Turns, then the turns between two rows, first turn first; the first pair answered
turn N:
[ -7  11  13 -17  31 -13  -1   6  -1  46   9 -25   9 -41  15  31 -19  49] -> [-13 -19 -12  -5  42  -3  -1  -2  -2  50   9 -21  12 -28   9  48  -9  40]
[  6  11  -1 -12   3  20   2   8 -22 -15   5 -19  -8 -26  -6   0  23 -11] -> [ 11  19   3 -14   6  19  -2   6 -18 -13   7 -17 -16 -32   1  -8  15   4]
[ -2  20  -5  -9  -5  -2  -5  -9 -14  -1  12  -4 -14 -21   3  -1   8  18] -> [ -3  11 -16  -3   0   2  -3 -15 -10   2  14   1 -16 -16   5   7   8  24]
[ 49   4  13 -12   8 -28  15  14  -7  39  -4 -26  13  23  12  20 -23   7] -> [ 46  -6   5  -8  12 -25  18  10  -6  40  -1 -23  12  26  12  23 -19  10]
turn K:
[-16  11 -10  12 -15   6  20  -6   0 -21   7  -7   4  13  -9  -4  26  -3] -> [-12  12 -10  11 -15  10  14  -5  -3 -20   8  -7   1  10  -9 -10  26   1]
[-36  22  10  22 -11  -3  -4  -3   6 -36  -7  -4  16   3 -22 -21   0  -4] -> [-26  29   9  15 -10   8  -6  -4   2 -39  -6  -1   7   1 -17 -29   0   8]
[ 16   9   2 -18  -6   2  17   5 -10  19 -11 -26  12  -2  13   4   1 -17] -> [ 20  16   3 -22  -6   7  11   7 -11  15 -11 -23   5  -5  18   1   3  -4]
[  5 -14  -7  24  15 -35  -7  -9  23  20  19  11  13  18  14  16 -27  10] -> [  2 -12   2  20   2 -42  -2  -1  19  12   5  11  27  26   0  10 -23 -27]
turn T:
[-38 -20 -19  43  -4   3   3  -3   3 -35   1  28  -3  19 -18   4   2 -15] -> [-24 -11 -19  39  -5  15   2  -6   1 -44   9  30 -13  27  -8 -14  -3   2]
[ 24 -18 -17 -11   6  42  -2  -2 -18 -11   5   5 -22   1  10 -25   8  14] -> [ -1 -45 -26   1  18   3   9 -15 -10  23   1  -7   3  -3  -1  34  13  -1]
[-34  12  -9  -1  -2  17 -19  -5 -10   6 -14   4  -5 -27  -2  39  27  33] -> [-30  21   1  -9  -9  29 -19  -4 -17  -7 -20   4  -8 -26  -6  24  29  25]
[-19  15  19  12 -10 -50  -8  -5  15   2   6  -4   9  -7 -11  -4 -12  -1] -> [ -8  29  19   7 -15 -29 -12   2  10 -18  12   0  -3   0  -4 -33 -14  10]
turn H:
[ 13  -5 -19 -15  -5   7 -15 -15  -7   7  17   4 -10  -5  -1  -4   8  15] -> [ 14   6  -7 -24 -11  11  -9  -8 -14   4   5  -1  -5  -6 -12 -13  14  -6]
[-17 -21 -43   0  26  21 -10 -20   4   1  -8  17 -19  -7 -15  34  25   8] -> [-17   0 -11 -15   4  18  -5  -1 -10 -16 -31   6  -8  -8 -37  16  32 -42]
[ 34  -8  -9  -1  -7  22  -9   5  -1  16  13   6   3  20  24  -4 -19  21] -> [ 36  -5  -1 -18 -11  36  -3  16 -16   9  -2  -2   5  14  13  -8 -11  -3]
turn G:
[-16   8   4  35 -12 -21 -12  -7  13   8 -17 -10  19  27 -49  -7 -10 -48] -> [ 18  16  21  19 -11 -38 -16  -7  27  25  -8 -16  16  33 -24 -17 -34 -32]
[-10  22 -19 -12   5 -16  -3   4   6  38  11 -18 -14 -33  16  27   5  11] -> [-19  16 -25  -9   8  -4  -3   6  -1  29   7 -17 -11 -35   7  32  16   1]
[ -2  14  40 -16  -8 -10 -15   1   7   1 -13 -21   2  -9   8  10  -3   8] -> [  0   8  34 -24  -2   2 -10  -1  -4   3 -13 -24   1 -13   9  13   5  -2]
[-16  -5 -16  20   9 -28   0 -21   8  17  -5  -3 -14 -17 -11  40  -7  29] -> [ -6  -7 -13  14  11 -27   2 -20   7  27  -6  -6 -15 -18   0  40 -13  32]
Then:
Between the rows of a pair lie 2 to 3 turns.
[-25  -1   4  18 -14 -17   1  -9  -8   1 -10   7  12  -1 -23  14  13 -32] -> [ -2  29  29   0 -25 -32  -4  -5   1  11  -8   2  10 -10  -5  -5 -10 -14]	N, G
[  5 -59 -32 -28  29  24  31  -7  -7  54  -8 -18  -1 -12   1  67  31 -20] -> [ 19  -5  22 -56  -1  13  36  23 -22  30 -39 -34  10 -21 -19  25  29 -72]	K, N
[  9 -42 -41  10  21  15   5  -2  19 -26   1  -8 -14   4  29  11  24   5] -> [ 20   5   7 -24  -4  10   7  24   3 -40 -26 -25  -3  -9  15 -23  28 -32]	H, N
[  6 -50 -20  32   5   6 -22  -4  21  -2   6  29   7  52   9 -24 -11  23] -> [  0 -49   1   5  -3   9  -2  11  -7  -1 -33   7  31  37 -27  -5  17 -51]	H, T, H
[-42 -17 -38  22 -22 -22   1  -5  -3  -9   3   1  24  -1 -32  13  -5  -8] -> [ -5  -1 -22   6 -17 -41  -2  -8  13  18  22   0  17  -3   8   0 -39  33]	N, H, G
[ -4  33  16  -7 -14 -10 -17  10   2 -17 -12   0  -5   1   2 -40  -5  18] -> [-11  21   3 -21  -6  22 -11  14 -21 -25 -24  -2  -6 -11 -11 -24  22   0]	G, G, G
[  9  25  27 -10  -9 -36  -6   5  -4  -1  -3  26   7 -14  -1 -45 -27  17] -> [ 24 -12 -18 -24  23  14   6  -6 -18  14   2  26 -11 -24  20 -17   0  39]	H, G
[-15   6   7 -26  15   2  14  10 -26   8 -25 -15  11 -31 -20  32  32 -23] -> [-29  31  23 -16   2 -11   6  11 -22  -8 -20 -13   5 -37 -26  14  27  -3]	N, G
[ -6  11  30   5   0   2 -27  18  21   2   1 -10 -35  -8  -7 -11 -24  15] -> [-13 -15   6  19  12   3 -25   8  30  12   9  -4 -30   0  -6  10 -22  17]	K, N
[ 20 -18 -24 -17   7  34  19   6 -29   0 -18   8   3  -6  19  -3  20 -44] -> [ 15 -29 -29 -15  13  19  19   2 -20  13 -14   5   7  -9  18  16  19 -38]	T, T
[  1  51  41 -20 -18 -26   2 -14  16  -4 -18 -11   9 -13  -2 -27   4  12] -> [  5  32  11 -13   2  -5  -1 -28  23   8   4  -4  -8 -16  22  -8   7  63]	K, H
[-18 -25 -23   2   3  42  19   9 -31  -5 -14  -6   5 -12  -9   0  29 -39] -> [ -6   6  -2 -19  -5  50  12  20 -40 -13 -14  -9  -9 -22  -3 -24  26 -20]	K, N
[ 11 -15 -17 -11  13  37  18  -5 -22  -4   1 -13 -12   4   8  -1  13  11] -> [ 12  25  23   0  -5  -9   8   0   2  -7   9 -14  -6   4  17 -30 -16  31]	H, N, H
[-22  24  -9  20  -9  25 -30  -1   2 -30  23  14 -23   8  -9 -37  -5  28] -> [ -4  13 -13  19  -4  13 -28  -4  10 -13  33  19 -23  18  10 -34 -18  41]	N, G
[-14 -32 -34  34  11 -13 -18  14 -12  24  -8  32  25 -13 -11  25   8   5] -> [  9  11   5  -3 -11   6 -12  37 -34   3 -35  16  22 -26 -21 -18  14 -30]	H, K, N
[ 31  28  34 -31 -17   0   5  18 -27 -22 -23  -5  15  11  -9 -47  10 -46] -> [ 31  40  15 -34  -4  33  -6  12 -28 -30  -6   2 -13   0  10 -54  19  13]	G, K
